In the rows, 128 means zero.
M: rows in 4 groups, each row roughly a mix of its group's directions
M (144 x 11)
[[170 160 130 171 126 114 130 126 104 112 151]
 [128 160 116 114  92 118 165  94 100 119 128]
 [100 132 131 109 122 142  89 108 159 171 128]
 [ 92 127 113 111 157 134 157 146 134 139 175]
 [126 120  99 133 129 131 126 153 125 118 195]
 [151 173 114 130 163 127 142 133 118 109 166]
 [164 104 133  98 179 122 134 133 114 111 118]
 [164 140 149 146 112 121 134  84 121 165 112]
 [136  75 108 111 150 137 137 140 127 154  95]
 [117 141 105 132  99 125 153 138 111 102 180]
 [143 150 166  89 137 130 163 108 127 153 121]
 [129  87 125 163 118 162  98 144 105 147 129]
 [117 135 133 170 104  86 101 146 117 104 124]
 [110 177 139 118 122  90 123 145 153 114 152]
 [ 82 153 140 141 108  93 117 151 106 144 139]
 [110 136 114 148 148  78 144 101 157 136 111]
 [164  83 131 128 158 156 134 127 138 152 147]
 [115 151 132  96 177 150 106 106 122 127 106]
 [156 130 144 125 138 182 131 112  94 107 113]
 [138 166 144 109 120 161 144 117 124 162  93]
 [113 119 115  91 105 179 123 124 106 140 107]
 [119 119 109 148  99 118 175 104  95 111 143]
 [121 157 129 140 126 178 133 100 111 114 163]
 [133 184 122 126 150 142  85 146 129 120 122]
 [127 103 120 171 114  94 123  90 106 142 131]
 [117 130  73 140 103 119 134 148 136 100  99]
 [114 120 111 108 150 164 137  99 131 172 105]
 [101 107 148 163 165 123 112 154 139 105 111]
 [134 112 136 131  76 120  87 104 136 145 109]
 [173  94 104 145 131  94 124 121 125 144 104]
 [ 96 133 171 119 135 122 148 125 137 171 155]
 [142 107 107 122 103 116 149  82 131  93 107]
 [139 132 120  99 130 150 152 118 178  90 126]
 [132 119 129 167 138 165 112 127  85 157 116]
 [162 128 166 135 101 113 102 143 134 107  94]
 [128 125  85 169  94 118 114 148 128 119 155]
 [173 130 152 121 144 142 140 120  86  99 114]
 [117 152 132 113  88 137 126 163 150  91 149]
 [132  88 127 132 141 126  89 105 144 154  92]
 [133 161 165  83 111 126 137 110 127 144 102]
 [153 163 155 105 144 120 129 105 125 154  89]
 [116 112 141 146 100 131 162  97  85 133 105]
 [128 134 127 118 157 163 151  87 159 100 128]
 [124 155 135 102  92 104 125 111 134 142 175]
 [145 119 163 146 136 129 137 113 112 130  69]
 [163 116 142 131 158 172  95 123 133 110 110]
 [154 105 118 131 156 176 124  99 118 153 119]
 [142 114 147 140 159 143 118  87 106 170 134]
 [ 88 155 127 121  95  86 117 135 137 114 106]
 [ 98 157 138  99  99 103 148 147 151 125 154]
 [ 81 127 111 107 109 105 172 142 138 132 134]
 [112 122 162 119 103 116 174 101 111 109 111]
 [109 139 112 163 149 105 128  95 167 125 104]
 [ 88 162 144 117 100 146 132 137 115 106 161]
 [126  95 121 167 104 146 112 129 126  96 164]
 [135 118 146 139  98 111  94 129 164 153  93]
 [150  94 120 169  96 129 109 151 117 103 119]
 [125 101 123 139 151  88  98  91 129 150 108]
 [139 117 151 132 194 135 132 114 146 147 118]
 [157 152 108 124 179 150 114 110 120 115 106]
 [ 97 186 136 129 150  99 144 141 124 123 131]
 [136 120  86 130 100 108 129  92 122 160 102]
 [134 137  96 111  99  96 145  89 131 149 105]
 [115 157 101 100 131 135 105 135 154 129 176]
 [127 119 137 148  91 135 119 166 131  81 146]
 [147 106 121 144  74 120  90 111 121 136 141]
 [131 146 127  78 121 138  90 106 155 128 106]
 [ 85 147 115  99  92 143 141 123 100 144 140]
 [168  89 111 115 122 145 156 102 133 123 154]
 [153 130 129 134 152  90 132  90 143 154 160]
 [125 149 134 146 104 104 116 100 166 167 146]
 [ 90 141 122 175 125 115 100 114 106 152 116]
 [114 150 111 120 119 130 109 152 153 128 187]
 [143 177 133 108 175 137 136 106 130 125 111]
 [151 152 107 171 110 114 128 156 122  92 136]
 [165 117 152 142 132 105 123 147 130  75 138]
 [121 106 102 147 173 102 124 147 165 136 138]
 [120 130 122 162  96 111 136 136 135 108 183]
 [108 151 134 148  88 112 100 171 131 117 139]
 [134 122 144 115 140 194 110 138 112 148 134]
 [110 150 142 156 132 144  88 135 101 136  88]
 [101  86 157 141 106 119 116 131 135 107  91]
 [167  96 141 124 139 107 108 170 127 145 107]
 [102 138 139 153 121 115 171 104  89 118 110]
 [118 145 150 110 124 114 152 111 132 129  66]
 [155  90 135 136 127  76 125 131 121 136  95]
 [ 97 111 124 144  85 120 116 143 124  80 133]
 [130 132 125 175 112 112 140 151 115 129 178]
 [119  93 171 106 120 143 114 151 148 118  97]
 [130 140 114 115 147 158 139 128 182 163 139]
 [109 155 111 142 118 118 151 109 141 152 180]
 [158 174 114 117 150 130 113  84 120 135 132]
 [140 114 150 125  87 161 127 103  92 130 103]
 [105 148  95  95 149 116 174 114 122 129 134]
 [ 93 154 169 131 156 109 129 148 139 105 108]
 [151 117 145 105 141 138 100 122 157 155  84]
 [ 97 142 134 119 129 195 118 118 121 137 132]
 [158 107 116 155 105 118 109 127  75 128 134]
 [112 166 129 152 124 144  89 138 102 103 104]
 [185 108 111 121 130 163 132 121 153 113 136]
 [113 119 142 115 121 127 118 176 152 114 175]
 [107 125 141 143 145 129 155 138 131 131  64]
 [155 125 139 162  95  85 148 125 121 123 154]
 [134  98 185 108 117 143  98 134 140 131 118]
 [ 95 131 125 131 160 129 147  72 115 133 111]
 [127 126 140 145 108  95 100 150 155  92 157]
 [122 156 131 125 111 137 169 137  78 122 102]
 [ 97 153 123 101 135 162 153 107 130 157 155]
 [130 126  85 150  99 121 107 138 128 127 176]
 [ 90 129 173 137 126 115 122 137 128  99  89]
 [ 98 164 138 113 125 162 141 133 137 141 173]
 [151 129 140 148 110  94 124 141 121  72 144]
 [ 97 165 113 150 117 137 127 122 180 127 142]
 [153 136 159 132 113 109 119 125  98 117  75]
 [164 122  91 162 104  97 122 134 146 143 136]
 [ 86 158 142 110 145 163 142 116 128 150 153]
 [ 94  83 104 124 148 113 103 140 121 119  99]
 [111  95 149 107 135 158  88 125 152 155 128]
 [128 155 168 153 126 113 155 169 133 106 124]
 [106 176 115 138 128 101 150 113 111  92 120]
 [119 142 120 110  82 136 116 178 137 147 143]
 [100 154 124 109 120  87 113 149 164 104 127]
 [134 158 126 188 104 109 132 151 127 123 136]
 [147  75 145 120 116 142 135 115 129 172 117]
 [102 149 154 147 125  81 114 165 131 129 139]
 [123 179 107 123 106 128 125 126 113  82 144]
 [113 172 119 153 126 103 163 140 125 136 162]
 [150 100 122 150  95 137  82 114 127 130  99]
 [143 119 177 135 173 105 126 142 109 118 140]
 [ 97 144 108 129 114 158 149 108 120 175 111]
 [153 125 114 142 187 156 122 108 109 133 122]
 [ 97 159 114 148  94 114 145 119  86 115 125]
 [151 129 134 107 152 161 128  99 133 169  98]
 [174 135 144 120 143 176 146 109 110 124 137]
 [ 91 157  98 150 114 132 127 113 155 164 137]
 [108 156 162 143 128 144 116 143 137  83 156]
 [168 105 121 130 140 120 121 139 174 105  98]
 [136 114 122 132 131 127 153 106  78 150  86]
 [ 98 151  91 165 126 100 124 118 113 110 105]
 [161 110 130 115 139  98 160 132 105 151  91]
 [151  76 123 130 135 134 119 115 127 159  89]
 [106  77 159 150 116 135 131 141 112 156 118]
 [119  97 113 133 131 147 114 101 133 176  93]
 [ 98 145 119 147 127 140 134 113  80  88 145]]
one row of each group, then the others: which group is each in?
[176 102 142 122 133 154 116 142 164 118 151] | Y
[127  85 127 143  96 143  88 128 120 145  99] | G
[117 181 139 143 161 120 163 145 134 123 123] | V
[155 101 137 138 114 119 110 135  68 113 122] | S

[ 99 132  94 118 113 156 123 117 136 175 104] | S
[126 115  79 119  96 125 114 148 140  91 111] | V
[ 99 158 115 153  90 137 123 114 128  91 150] | S
[132 116 105 133 151 123 160  86  95 146 103] | V
[ 96 140 103 153 118 115  99 167 121 152 147] | G
[102 162 152 164 129 104 123 135 127 106 164] | S
[169  94 128 118 114 165 138 106 113 152 143] | G
[111 115 103 133  84 117 118 160 142 114 166] | V
[126 134 136 136 112  81 140 159  98  90 118] | Y
[133 123 103 104 137 180 146  92 136 149 129] | S
[136 121 125 183 133  91  99 129 137 114 105] | S
[121 115 132 130  97 145  67 153 134 120 115] | G
[151 143 154 157 147 141 114 151 145 121 176] | S
[113 115  98 178 124 128 145 112  90 112 125] | G
